The rows of Z fall into several groups, and each row is roughly a mix of its group's hidden directions.
Z, 110 rows:
[[ -3 -18   1 -37 -34  25  33 -39   6 -22   0]
 [ -3 -29 -27   2  -8 -19 -39  -5  48 -28  -4]
 [ 14  -2  30  11  46 -20  11   7  -3  50  15]
 [  4 -17  -2 -14   3   5 -39   2  18 -31 -57]
 [ 47 -14  14 -23   5  10  -3 -27  -5   2 -51]
 [  3  -2 -17  36 -18  -3  26  -3  -7  24  58]
 [-32  -6 -11  -3  -7   1  46 -17   8  28  46]
 [  2  -9  10 -34  12  13 -30  -4   9 -31 -55]
 [ 12   9   0   9  13  -7  27   9 -23  23  65]
 [  8  -4 -12   0 -10  22  51   2  -7   0  57]
 [ -3 -24  -1 -29 -37  26  33 -45   1   1   5]
 [ -1   0  18 -40  19  10 -23  -1   4 -27 -54]
 [  3   6 -14  40  -7  -8  22  10 -10  33  54]
 [ -2  21   0  40  29 -19 -32  45 -10  13   8]
 [-10   9   8  12   7 -20 -60   5   2 -11 -45]
 [-43   2 -23  25   1 -11  17  18  12  26  45]
 [ -1 -23   2 -36 -29  31  20 -43   6 -14 -23]
 [  1 -17   2 -37 -29  26  36 -43   3 -14  -5]
 [ 11 -21   6 -37 -25  27  37 -43  -4  -4  -6]
 [  6 -30   6  23  36  -7 -51 -17  19  11 -22]
 [  3  13   1  22   5 -17  27  10 -15  30  60]
 [-42   0  -9   5 -14   7  39   7  11   5  53]
 [ -1   8 -10  31  -9 -12  32   3 -12  33  55]
 [ -3   8 -13  34 -16 -12  32   3  -7  27  55]
 [ -6  26  -7  40  29 -28 -26  40  -2  11  13]
 [ 31  22 -13 -39 -10  -1  49  15 -23  -9  15]
 [ 53   3  23 -11  26  -6 -15 -15 -18  13 -38]
 [  0   4 -13  30  -8 -11  33   4 -11  30  57]
 [ 22   8  13  -3   9  -5 -49  12   0 -31 -48]
 [  1  19  17  -2  25  -2  34  11 -22  20  57]
 [  2 -41 -35   1 -29 -12 -24 -15  33 -26  14]
 [ 10  -2  -5 -14  -3  23  59 -10  -6   4  46]
 [  9 -21 -11 -14 -12  19 -40 -17   9 -23 -52]
 [-14  42  39   3  15   9  28  11 -33  29  -8]
 [  1   1   8   3  15 -10 -52   3   0   2 -60]
 [-46   6 -27   3   2 -13  38 -11  12  19  40]
 [-31  30 -16   9 -41   3 -12  24  -5 -44   7]
 [ 18  13  16 -28   2  27  50 -21 -33  17 -12]
 [-31  -7 -20  14 -29   0  28  10   8   3  57]
 [-53  16  -4  11  -7  -5   8  16   7  -3  54]
 [ -3  -7   9 -30   5  12 -27  -6  13 -29 -60]
 [ 17 -56 -17  14  10  -2 -38 -19  26   7  -6]
 [  9  27  27 -18  13  15  49  -5 -35  27  -2]
 [  5   6 -10  34  15 -26   2  26   2  61   1]
 [-44  18  -6   4  15  -7  37  14   5   9  48]
 [ -5 -20 -17   7 -34  10 -27 -22  25 -19 -50]
 [ -2   7 -12  43  -9  -8  23  11  -9  31  52]
 [-47   4 -18  16  13 -15  21  14  13  30  42]
 [ -2  -6  14 -35   5  12 -27 -11  14 -29 -56]
 [-12 -24 -31  15 -17 -14 -44   8  37 -30   5]
 [ -2  17   1  39  29 -23 -32  46  -6  15  10]
 [ -4  23   8  40  13 -10   2  22 -24  46  32]
 [ -5   7  23 -16   1  10 -47 -16   7 -25 -50]
 [ -1   1 -13   5  -1  21  48  15   6   0  59]
 [ 10 -18   2 -41  13  14 -22  -7   2 -39 -45]
 [ 16 -32 -24   2   6 -32 -48   1  34 -15  -6]
 [  1  19   7  11  17 -10  33  15 -18  36  52]
 [ -3  -9  27  -9 -10  38 -36  -6   3 -18 -50]
 [-24 -12  17  39  28 -22 -19   3  31  23  32]
 [  9   8  -6  -7  -8  17  53   6 -16  -2  54]
 [ 19 -34 -28 -31 -15  17   8 -21   3 -49   3]
 [  1   7 -11  31  -9 -11  30   5 -10  28  59]
 [ 11   0 -11   7   2 -13  51  -3 -10  30  51]
 [-39   6 -23  26  -2  -6  26   3  -1  29  48]
 [-45 -20 -37   5 -20  -3  25  -9  21  22  27]
 [  2  -6  18 -35  18   5 -31  -3   9 -27 -54]
 [-40   8 -10  32   9  -9 -11  40   0  19  40]
 [ 16 -28 -25 -35 -15  19   4 -18 -11 -52  -7]
 [-10   1   6  12   4 -11 -57   3   2  -5 -54]
 [ 11  -9 -16 -14 -17  26  52 -14  -6  -7  45]
 [ 17  -7 -18 -17 -16  22  52 -10 -10  -7  44]
 [  0  11 -31  26  26 -40  14  19 -11  30  32]
 [ -3  18 -17 -31 -43  18  33 -15 -11 -38   2]
 [ -2  23  23  29  31 -18 -22  30 -11  43  10]
 [  7 -36   0  -8   5   2 -32 -40  18   4 -47]
 [-35   6  -5  15   1   0  37  -1   6  33  52]
 [-47  10 -17  32 -10  -1 -27  38  11 -13  21]
 [ -3   7 -10  38 -11 -16  26   5  -2  33  54]
 [ 13  18  24 -15  12  15  51  -3 -34  33   5]
 [-19  -4   3   5 -16  -5 -50 -29   6 -28 -42]
 [ 11 -32 -29 -22  -2  28   8  -6  -6 -55 -16]
 [  2 -19  -5 -17  -8  12 -34  -9  13 -36 -55]
 [ 12  -1 -11  27  26 -31  -3  27   3  57   1]
 [ -4 -24 -24   1  -3 -29 -34  -5  52 -26   8]
 [-14  -9  35 -22  -9  38 -14   4  25 -32 -35]
 [  0  -6  13 -34  12  14 -31  -4   9 -34 -52]
 [-42  13 -18  24   7 -17   2  32  -3  10  48]
 [ 48  -1  30 -21  23   9 -12   3 -14  -9 -44]
 [  1   2  -9  -3  -8  16  54   4   1  -1  57]
 [-11   4  13   3  11  -5 -49 -10   8  -4 -60]
 [  4  41 -13 -18 -20  20  35  18 -28 -33  14]
 [  3   8   1  23  27 -34   8  24  -1  58  14]
 [  2 -23   2 -38 -34  29  25 -39   5 -18 -15]
 [ -9  24  -6  37  21 -28 -36  42  -1   1  13]
 [-10 -24 -22  12  -3 -27 -40  -1  46 -25  14]
 [-12   4  13 -27 -25  23   4 -22   5 -62   8]
 [-40  -2 -18   3  -2 -11  37 -11  22  28  42]
 [  1  -7  19 -20  -7  20 -38 -14  12 -23 -55]
 [  8  -9  11 -37  17   7 -33  -3   4 -25 -54]
 [-19 -14  -9   4 -12  12  43 -18  -1  43  41]
 [  3  18  13   1  23  -9  28  15 -21  18  61]
 [  9  -7 -16  -3 -14  23  49   1 -10  -3  55]
 [  6  33  30   2  27  20  27  12 -41  30  -9]
 [  2  19  -3  32  37 -29 -36  39  -6  15  -5]
 [  4 -22 -15 -15 -24  17 -27 -22  15 -25 -53]
 [ -2   8  -9  35  -4 -16  29   8  -9  35  53]
 [  1  34  36   0  24   8  27  12 -38  34 -10]
 [ -3 -13  -3 -15 -34  32  -4 -39  -1 -50   7]
 [ -1   9  -9  33 -11  -8  31   6  -7  24  60]
 [-11   3  32 -12   0  31 -36   8  13 -33 -43]]

One row of each group comes first, with its name. Which group is each row after those in?
[  4 -27 -41 -11 -33  -7 -16  -8  29 -41   9]  <43>
[  2 -13  -5 -10 -33  24 -20 -20   4 -62   7]  <111>
[  2  27   2  32  37 -30 -29  39  -7  12   7]  <18>

[ 52  -9   9 -22  -1  -2   4 -42 -15   6 -35]  <18>
[ 22 -21 -37   4 -17  17  23  25  -5 -10  49]  <43>
[-17  -6  -5  -2  -8  11 -17   0  17 -13 -73]  <111>
[  9 -22 -12 -51  -9  13  17 -22  10 -45 -12]  <111>
[  8  19  32 -13  31   8  10   1 -20  37 -46]  <43>
[  5  40   2 -31 -18  17  40  -9 -32 -26  -2]  <43>
[-37  -5 -29  26  -6 -20   1  13   3  33  45]  <18>
[-27  15  14  24   6  -7 -56   1   1 -11 -39]  <43>
[ -2   5 -35  34  -2 -26   9  33 -12  11  46]  <18>
